In the rows, zero is written as 128.
A state moves one step at a time under one of 7 hidden systems, and each row is a state written as 20 numbers. Each run below is a few steps of one system.
K_647, path 1:
[[ 99 143 120  80 162 118 144 112 119 112  64  96 148  91 136 139  80 115
  159  77]
 [ 82  78 149 147 161 117 162 128 104 122 159 182  92 147 142 103  89 142
  162 113]
 [ 91 138 141 173  94 148 121 122 135 128 149 165 171 115 174 128 214 135
  148 131]
 [139 127 129 108  88 128  81 144 132 125 153  84 152 160 131 124 148  45
  152  83]
 [162  77 149 135 118 172 119 127 132 118 183 123  77 123  93 133 110 114
   73 136]
 [160 162 144 116 102 130 129 107 184 158  92 113  89 100 145 136 165 158
  107 174]
 [163 174 105 116 159  83 116 143 149 127  85 120 138 174  87  97  98 111
  143 167]
 [109 118 103 137 185 143 127 132 116  89 100 160 154  89  74 152  85 162
   91 124]
 [ 65 118 147 116 146 109 147  97 122 143  86 108 115  86 182 140  99 151
  174 105]
 [101 115 136 159 132 118 159 127 107 127 158 173 140 182 153  74 134 101
  188 129]
 [110 119 130 140  95 162  94 152 136 102 171 167 180 111 131 148 200 111
  108  85]]
K_545, path 2:
[[162 176 110 112 110 106 134 127 140 139 121 109 150 190 123  87 157  62
  159 136]
 [105  99 122  98 212 151 122 153 116 119 120 136 142 122  60 119 105  91
  128 126]
 [ 91 106 130 180 141 114 112  76 144 110  81 139 117  85 144 153  86 181
  142 141]
 [144 141 122 156  70 106 146  83 113 125 158 105 116 174 173 104 110  96
  154 106]
 [119 103 130 101 147 161 121 158 122 120 176 167 143 136 109  92 178  62
  128  93]
 [ 75 144 153 144 171 163 105 110 153 134 103 113 148  59 132 145 154 156
  125 167]
 [144 148 147 148  81 145 155  92 158 104 125  66 113 145 139 163  70 136
  130 137]
 [158 133 123  85 108 119 132 159 178 101 137 180 121 161 122 103 136  74
  139  77]
 [ 87 159 126 122 195 100  72 130 151 159 115 136 148 113  94 104 167 109
  145 169]
 [119 101 125 173 135 155 145  78 110 113  90  76 138 136  88 157  66 138
  136 166]
 [140 102 117 122  93 118 165 117 119  80 108 164 108 130 174 110  81 115
  153  61]]
K_891, path 3 (11 x 20):
[[157 150 112 132 103 159 152  79  95 108 160 110 144 119 170  78 142  71
  118 113]
 [123  67 167  95 106 168 118 151 143 133 184 110  90 139 110 155 134  86
  120  87]
 [158 121 153 154 111 110  61 179 153 157 120 134 102 119 144 127 157 169
  124 181]
 [187 198  95 144 112 130 133 117 129 112 115  93 158 133 110 131 116 143
   78 166]
 [ 96 116 111 108 152 128 141 115 120 108 148 130 132 127  67 190  88 137
   86  69]
 [ 87  92 122 137 144  68 121 121 102 180  88 154  99 123 136 143 130 177
  160 126]
 [150 168 109 126 128 125 203 132 102 134  89 138 152 161 154  79 127 127
  169 165]
 [102 143 144 111 146 164 156 143 136  75 188 147 150 126 150 109 107  87
  131  73]
 [108  77 155 155  98 115  63 111 120 145 172 129  91 112 173 118 155 106
  140 100]
 [203 118 125 129  74 155 132 142 124 159 108 101 114 143 131 117 178 118
  123 175]
 [160 172 142  92 147 153 128 189 169  95 150 112 133 119  95 145  98 139
   74 138]]
K_51, path 4, 11 rows:
[[141 115 126  84 165 105 160  80 117 164 129 131  41 108 135  88 100 117
  112 124]
 [ 94 161 144 130 171 131 178 150 154 150 129 158 144 186  91 115 143 132
  166 182]
 [108 155 106 166 106 129 121 149 106  83 107 142 214 121 154 143 130 150
  148 102]
 [120  84 124 114 108 128  98  78  96 124 151 113 101  85 165 126 120  86
  118  58]
 [117 106 164  77 146 153 138 126 171 169 122 111  83 136  97 125 170  85
  147 146]
 [136 175 148 145 140 149 109 187 177  97 100 109 186 144 110 140 121 142
  143 182]
 [143 127 106 185  99 128  86 112 109  82 158 137 144  98 136 150  95 155
   77 107]
 [123  89 118 104 137  98 140  72 118 179 121 146  45 100 119 140 137 149
   96 110]
 [122 149 144 114 182 110 160 152 141 163  83 129 118 156 117  88 121 132
  179 193]
 [126 168 117 168 133 149 148 150 111  71 139 155 204 138 141 105 113 127
  136 135]
 [ 86 112 113 119 100 116 125  83 110 120 157 139 127 102 149 168 135 125
  106  38]]
K_891, path 5:
[[127 122 163 106 154 132 123 204 101 144 174 142 108 107 183  93 129 140
  137 122]
 [172 149 133 183  76 115 112 122 111 125 182 108 106 153 175 102 106 138
  115 151]
 [175 116 105 119  68 154 139 150 117 113 168 143 141 144 104 168 156 127
   69  84]
 [147 126 120  81 148  80  88 185 100 170 137 117  95 106 124 148 124 163
   90 105]
 [140 151 113 173 142  86 139 138  84 161 138 115 124 175 115 133  92 181
  119 182]
 [119 150 101 130 113 134 206 132 101  99 139 169 159 132 138 164 118 181
  102  97]
 [113 117 116  92 130  65 125 142  95 134 132 154 109 135 161 115 100 121
  144  46]
 [136 107 123 150 131 116 136 152  72 171 168 148 122 175 145  75 156 113
  155 155]
 [151 150 155 121 100 176 180 168 107 120 183 117 125 113 186 120 139 148
  108 128]
 [160 121 139 139  78 102  80 163 135 101 173 119 103 145 147 143  88 123
  107  81]
 [168 108  93 146 108 105  85 147  88 165 147 160 121 142  95 133 178 146
   79 139]]
K_698, path 6:
[[148  90 115 183 136 131  62 107  76 145 154 121 123 109 135  83 144 111
  114 167]
 [139 130 115 112 116 184 175 118 132  87 148 164 145  78 125 146 143 139
   66  91]
 [134 141 186  91 107 137 122 173 203 132 119  94 103 145 135 147 124 114
  160 139]
 [155 141 103 178 132  73  94 123 130 153 135 162 114 184 107  92 134 137
  130 185]
 [127 133  79  92 162 145 163  75 103 125  90 139 146  96  85 128 144 104
   96 106]
 [108 133 170 114 146 151 141 120 148 107 141  62 100 108 147 144  47 124
  141 123]
 [100 143 133 185 116  82 119 146 146 117 123 187 143 154 160 122 121 178
  163 139]
 [106 103  98 116 127 135  86 110 106 146 100 132 169 108 107 123 200  70
  143 105]
 [130  95 159 133 147 183 123 124 104 126 205  91  90 103 123 123 104 111
   91 138]
 [148 141 146 132  99 140 178 155 171 103 105 181 115 115 156 140 133 190
  121 146]
 [162 148 115 113  98 103  71 140 167 131  80 111 154 155 108 114 157  74
  159 132]]
K_81, path 7:
[[131  98 151 176 127 159  72 169 152 117 180 149 137 152  81 133 157 120
  109 170]
 [162 170  91 109 150 106  68 121 119 126  80  87 162  79 109 116 124 108
  102 129]
 [155 166 131 103 132 126 206 115 136 116 109  97 106 157 126 131  55 147
  131 143]
 [ 86 122 133 147 134 133 158 148 162 133 119 197 156 162  86 163 181 163
  141 152]
 [135 112  89 113 133  77  88 160  60 166 105 127 149 137 134 106 149 109
  152  99]
 [147 110 124 153 133 145 163  96  63 129 159 103  89 105 162 118  76 165
   94 139]
 [118 120 151 121  91 173 147 121 173 122  96 146 125  74 154 165 189 161
  122 127]
 [169 104 141 111  85 121  86 197 145 118 142 129 128 164 136 109 142  78
  153 106]
 [155 140 115 161 156 135  83 121 116 114 182 115 123 121  84 122  95 129
   59 160]
 [134 186 118  95 138 133 146  94 159 145  58  76 142  88 121 150 139 138
  124 156]
 [136 127 141 117 120 125 190 175 143 107 105 145 140 195 123 123  90 122
  184 139]]
K_545, path 8, 11 rows:
[[185 136 153 171  86 136  74 147 161  96 137 101 123 134 155  97 103 115
  133 173]
 [152 180  92  91 152 128 184 109 141 119 125 168 136 146  87  98 145 103
   96 123]
 [ 54 103 143 105 169 100 106 121 143 155 109 118 125 129  85 184 119 128
  154  96]
 [159  91 136 198  89 130  80 122 127 106  87  97 133 127 158 113  99 131
  166 170]
 [161 169  97 113 139 128 192 105 100 109 151 158 127 137 149  61 106 102
  112 118]
 [ 49 105 142 111 164 125 113 116 139 148 186 163 120 124  94 159 155 115
  116  81]
 [120 107 150 184  83 162  85 115 141 121  88  88 160 101 158 155 162 136
  160 162]
 [188 169 130  95 118 159 184 133 121 103 126  91 124 127 162  84  85 104
  124 132]
 [ 91 133 142  95 164 107 123 141 180 124 177 189  97 142  83 136 128 123
  101  93]
 [ 97 139 124 172 107 103  76 106 165 148  78 114 167 132 111 163 172 139
  160 163]
 [178 119 112 116 122 150 155 121  84 113  88  59 132 139 131 102  66  89
  146 136]]
K_81, path 9 (11 x 20):
[[ 97  97 127 111 130  79  85  85 145 140  94 116  83 100 138 150  90 126
  144  75]
 [118 127 163 145 134 123 137  78 168 134 163 150  65 148 161  67 121  96
  151 150]
 [ 66 142 147 137 148 168 108 112 154 100 174 138 173 113 123 123 169  78
  138 100]
 [ 94 139 135 121 125  77  76 112 144 121 120  81 125 136 135 161  74 110
  148  74]
 [109 119 135 172 135 103 133  45 168 125 136 149  76 153 114 107  97 121
  137 158]
 [ 69 132 136 102 170 145 141  92 156 129 127 159 145 116 122  98 173  73
  161 111]
 [ 75 147 149 124 148  92 108 147 114 123 169 104 134 145 162 130  79 114
  160  72]
 [ 87 119 125 195 103 100 107  43 145 121 147 142 109 130 137 143 111 151
  121 130]
 [104  91 130  95 127 140 127  65 159 134  99 138 102 112 126 106 163  56
  163  97]
 [ 88 125 176 113 171 124 115 160 146 114 193 125 101 135 148  98  86  96
  155 106]
 [ 82 176 133 188 115 103  68  80 164 109 162 131 151 119 148 142 134 141
  120 122]]
K_698, path 10:
[[ 89 134 171 156 144 100 126 142 170 119 119 146 107 143 172 109  91 156
  189 154]
 [108 134  99 171 132 113  73 111 124 129  98 166 185 118 125  98 181 107
  153 140]
 [104  90 140 124 146 194 106 101 121 116 172 107 128  93  89 141 144  83
   88 109]
 [125 102 182 136 121 166 166 138 176 107 147 151  75 119 154 130 110 161
  126 152]
 [166 157 120 138 104 114 103 149 181 114  75 167 150 141 138  89 165 112
  161 158]
 [133 146 102 121 164 123  78 104 144 130 154 116 141 142  53 116 140  69
   94 136]
 [ 93 119 149 125 169 150 189  70 144 131 140 128  78 119  98 156  86 152
  105 145]
 [129 129 138 144 121 130 145 119 157  95  54 127 137 117 173 110  87 134
  191 145]
 [102 144 117 155 156  99  48 136 143  98 145 149 174 131 119  92 127  84
  144 108]
 [ 58 110 149 132 156 158 126  87 136 153 180 142 113 105  98 156 179 128
  105 122]
 [143  82 164 153 101 191 160 123 140 110  98 115 111 106 157 126 129 134
  156 174]]
K_477, path 11:
[[177  93 146 168 101 160  71 145 133  97 132 124 106  72 160 117 121 145
   98 156]
 [181 177 116  80 111 105 159 105 156 139 154 130  73 137 126 111 123 112
   77 116]
 [ 98 138 161 125 129 113 137 179 164 157 158 126 134 208  85 163 142 134
  154 147]
 [126 140 120 161 185 110  85 164 118 127  89 125 144  96 110 129  95 189
  117 187]
 [142 136  75 118 146  95 178  80  76 118 109 129 115 134 130 109  58 132
  118 101]
 [ 61  99 131 141 112 139 177  96 103 155 152 153 138 157 128 160 178 129
  156 100]
 [111 134 133 128 121 139  71 142 123 137  78  97 174  61 171 137 175 128
  152 128]
 [197 109 121 135  77 157 119 126 114  80 123  99 123 112 166 106  81  96
  119 100]
 [139 116 150 120  87 151 156 117 166 140 191 168  79 142 119 146 174 135
   84 123]
 [121 176 148  98 140  92  72 166 183 167 123  93 124 143 111 145 155 131
  137 157]
 [172 125 127 161 151 129 122 172 108 105 111 108 138 163 107 105  48 151
  141 184]]
K_647, path 12 (11 x 20):
[[131 137 108 110 143  75 154  98 158 110 119 201  89 143 128  85 101 112
  132  96]
 [ 59 138 137 159 172 118  92 114 148 149 158 167 155 127  90 143 178 141
  129 149]
 [107 109 157 128 126 176 100 146 121 114  96  56 177 107 148 135 121  86
  184 131]
 [159  90 139 124 105 151 150 125 134  79 151 161  89 125 159  86  88  96
  132  86]
 [ 98 152 143 141 114 112 115  89 196 149 174 179  98 129 126 138 194 140
  100 132]
 [123 139 137 135 138 134  75 135 153 158 103  66 160 154  84 134 147  85
  161 176]
 [186  96 122 114 149 175 125 155 119  74  94 118 129  89 111 104  69 107
  113 133]
 [112 158 143 114 141  97 143  92 180 118 123 167  75  84 159 125 110 167
  104 112]
 [ 70 151 134 157 156  95 122 102 161 156 119 138 143 190  99 121 146 112
  179 168]
 [125  84 116 138 145 180  99 162 101  92  95 131 196 105 106 117 144  93
  150 123]
 [120 117 152 110 122 129 102 122 133 102 148 117  93  66 190 115  99 115
  121  69]]
K_477, path 13:
[[165 146 120 157  90 105 106  91 183  83  98 139 113 141 140 102  93 109
  140 135]
 [152 111 106 129 126 113 135 144 121 153 174 197 115 181  89  95 180 109
  105 139]
 [ 85 144 151  77 211 133 107 172 132 152 147 106 129 106 101 129 128 117
  128 130]
 [111 141 143 167 153 147 138  90 156  79  92  98 143 130 126 124  45 127
  164 156]
 [137 110  83 153 105 110 159  76 126 122  92 209 129 134 112 113 163 137
  124 121]
 [ 95 120 119  88 150  97  92 149 104 162 154 144 133 126 133 108 174  82
  144  74]
 [109 114 174 151 149 202 104 129 132  98 151  66 147 100 146 114 104  86
  149 153]
 [167 130 120 120 102 164 165  90 183  86  73 156 112  95 114 131 128 133
  104 144]
 [132 129 120 107 110  64  98 151 169 140 146 188 104 177 120 115 153 104
  142  84]
 [112 139 149 156 181 142  76 165 115 145 191 111 143 139 106  93 138 105
  128 176]
 [138 137 120  99 185 170 170 105 137 107  78  99 125  86  89 124  77 128
  110 159]]
K_51, path 14:
[[184  81 142 157  80 133 122 174 142  97 150 164  98 166 124 125  96 140
  119 130]
 [159 186  96 123  90  74 120  92 156 158 134 162  99 136 135 123 175 152
   84 133]
 [116 154 108 133 162  91 135 119  66 182 133  67 126 155 112 127  95 143
  125 160]
 [151  85 130 140 103 165 193 177  66 124 132 151 137 150 157 120 126 146
  149 128]
 [139 171 120  96  72  95 157 115 162 114 122 148 127 148 175 123 141 105
  146  67]
 [105 135 125 132 126 100  75 115 123 164 175  87 137 180  97 127 149  66
  142 118]
 [159 101 136 120  98 180 117 191  96 151 122  88 154 110 126 155 184 137
  118 146]
 [180 152 150 107  81 135 144 147 156  99 116  84 100 115 169 140  72 146
  117 118]
 [148 120 118 155 106  94 114  98 157 140 177 154  88 198  74 132 118 118
  102 146]
 [147 154  93 125 124  86 122 152  91 188 102 139 144 132 115 147 186 177
  107 156]
 [152 144 129 131 128 124 166 140  62 132 123  81 124 121 190  97  71 153
  143 138]]

Which system made each run below?
path 15:
[[147 147 161 115 130 174 165 186 127 137 118 120 130  85 181 122 155 172
  123 172]
 [176 133 120 152  55 146 114 193 126  92 121 133 184 144 140 153 155 142
  123 116]]
 => K_81
path 16, 2 rows:
[[ 86 100 145 131 161 124  89 197 106 148 148 147 160 153 114 120 160 109
  168 130]
 [137 146 146 137  88 182 123 124 138  98 107  98 159  66 198 121 165 121
  133 129]]
 => K_51
path 17 (2 x 20):
[[133 102 136 115 166 168  98 128 136 162  98 112 123  86  93 117 181 111
  119 182]
 [139 138 142  82 154 121 152 147 157  93  89 128 106 115 154  91  61 107
  164 103]]
 => K_477
path 18:
[[160 102 119 122 135 100 113 103 111 173 126 153  50  95 159  84 143 146
  104 149]
 [170 199 111 122  98 166 173 103 132  93 120 108 171 115 155 109 143 106
  107 131]]
 => K_698
path 19, 2 rows:
[[131 163 155 131 103 153 128 167 176  85  76  98 165 103 163 163 107 160
  154 134]
 [171 126  98 139  85  90 123 141 155 101 124 185 132 191  89 132 120 119
  122 107]]
 => K_81
path 20 (2 x 20):
[[130 200 121  74 166  93 136 127 120 155 118  66 125 120 148 101 104 106
  135 119]
 [115 104 141 146 154 142 182 173 116 100 150 157 134 179  87 151  67 161
  133 136]]
 => K_647
path 21:
[[170 180 117 120 132 151 173  93 148 146 109 116 111 117 116 110 154 140
   88 190]
 [124 127 124  80 125  92 161 187 145 128  93 153 135 180  96 162 107 136
  154  88]]
 => K_477
path 22, 2 rows:
[[ 76 129 168 157 123 170 123 100 165  88 124 107 145  89 179 128 121 113
  165 124]
 [136 168 158 138 108 161 122 100 186  85 170  96 128 134 146 107 115  71
  127 128]]
 => K_545
path 23 (2 x 20):
[[113 128 155  82 187 122 127 157 140 153 179 149  87 148 117  77 135  80
  136 130]
 [ 81 186 144 172 151 130  92 129 120 122 172  92 177 111 159 133 122 144
  129 145]]
 => K_81
path 24 (2 x 20):
[[134 140 108 151  95 122  59 120 144  97 155 164 163 115 138 105 173  83
  113  86]
 [102 119 157 105 140 160  94 100 155 137 182  71  96 117  96 146 125  73
  107 110]]
 => K_647
path 25:
[[162 111  92  60 128  97 115 161  96 159 113 142 115 129 107 116 160  92
  113  71]
 [123 167 185 111 138 138 129 175 142 161 182  88 114 130 175  97 148 120
  148 161]]
 => K_51
path 26:
[[129 138 116 168  87 136 187 108 113 120 101 130 161 187 146 117 135 123
  182 156]
 [134 107 110  94 185 124  89 191  90 114 105 134 157 113  88 114 101 108
  135 109]]
 => K_698
path 27:
[[107 133 120 126 150 104 208  72 106 149 105 153  90 140 153 101 101 152
  152 141]
 [ 76 101 149 157 121 114 114 159 108 122 197 142 145 176 136 145 115 120
  156  86]]
 => K_545
path 28, 2 rows:
[[133 133 107 136  72 114  60 107 148 140 107  90 161 131 106 168 177  96
  130 108]
 [129  79 131 135 129 146 164 114  88 144 202 138  89 180  95 124 113 104
  107 118]]
 => K_698
path 29 (2 x 20):
[[133 180 134  86 139 105 185 150 175 108 151 150 107 165 105 143  84 142
  108 104]
 [ 82 135 129 182 144  92  97 127 148 144 146 148 147 184  71 165 129 159
  135 162]]
 => K_477
path 30:
[[ 63 134 123 181 120  92  99  80 164 123 134 168 148 148 100 173 139 157
  135 116]
 [114 102 104 109 138  86 114  71 111 158  97 126  99 140 128  91 135  67
  170  98]]
 => K_81
path 31 (2 x 20):
[[130 155 105  68 134 138 152 162 118 144 127 129 174 158  93 138 181  81
  128  91]
 [134  78 150 133 129 114  81 191 101 127 158 116 102 117 121 162  80 163
  109 111]]
 => K_647
path 32:
[[ 75 157 119 136 188 109  88 122 135 118 187 153 155 142  85 115 125  97
  114 111]
 [ 69  99 160 139 151 162 154  82 138 155 115 125 103  85 120 170 152 162
  130 148]]
 => K_698
path 33, 2 rows:
[[113  73 147 139  82 126 115 104 133 130 184 168  72 140 155 129 147 109
  124  81]
 [146 145 147 105 130 166 175 163 127 147 136 148 142 135 167  77 195 110
  151 162]]
 => K_698
path 34, 2 rows:
[[159 138  80 134 117 114 168  91  77 162  60 111 144 139 124 115 140 140
  144 162]
 [112  92 126  95 120 133 172 177  75 128 123 156 141 117 164 143 131 147
  150  66]]
 => K_477
path 35:
[[152 157 115 111  91 120 188  98 104 140 174 145  90 129 181 109 137 140
   94 101]
 [129 116 140 102  88 107 123 190 120 139 178 118 127 190 128 157 127 107
  140  75]]
 => K_891
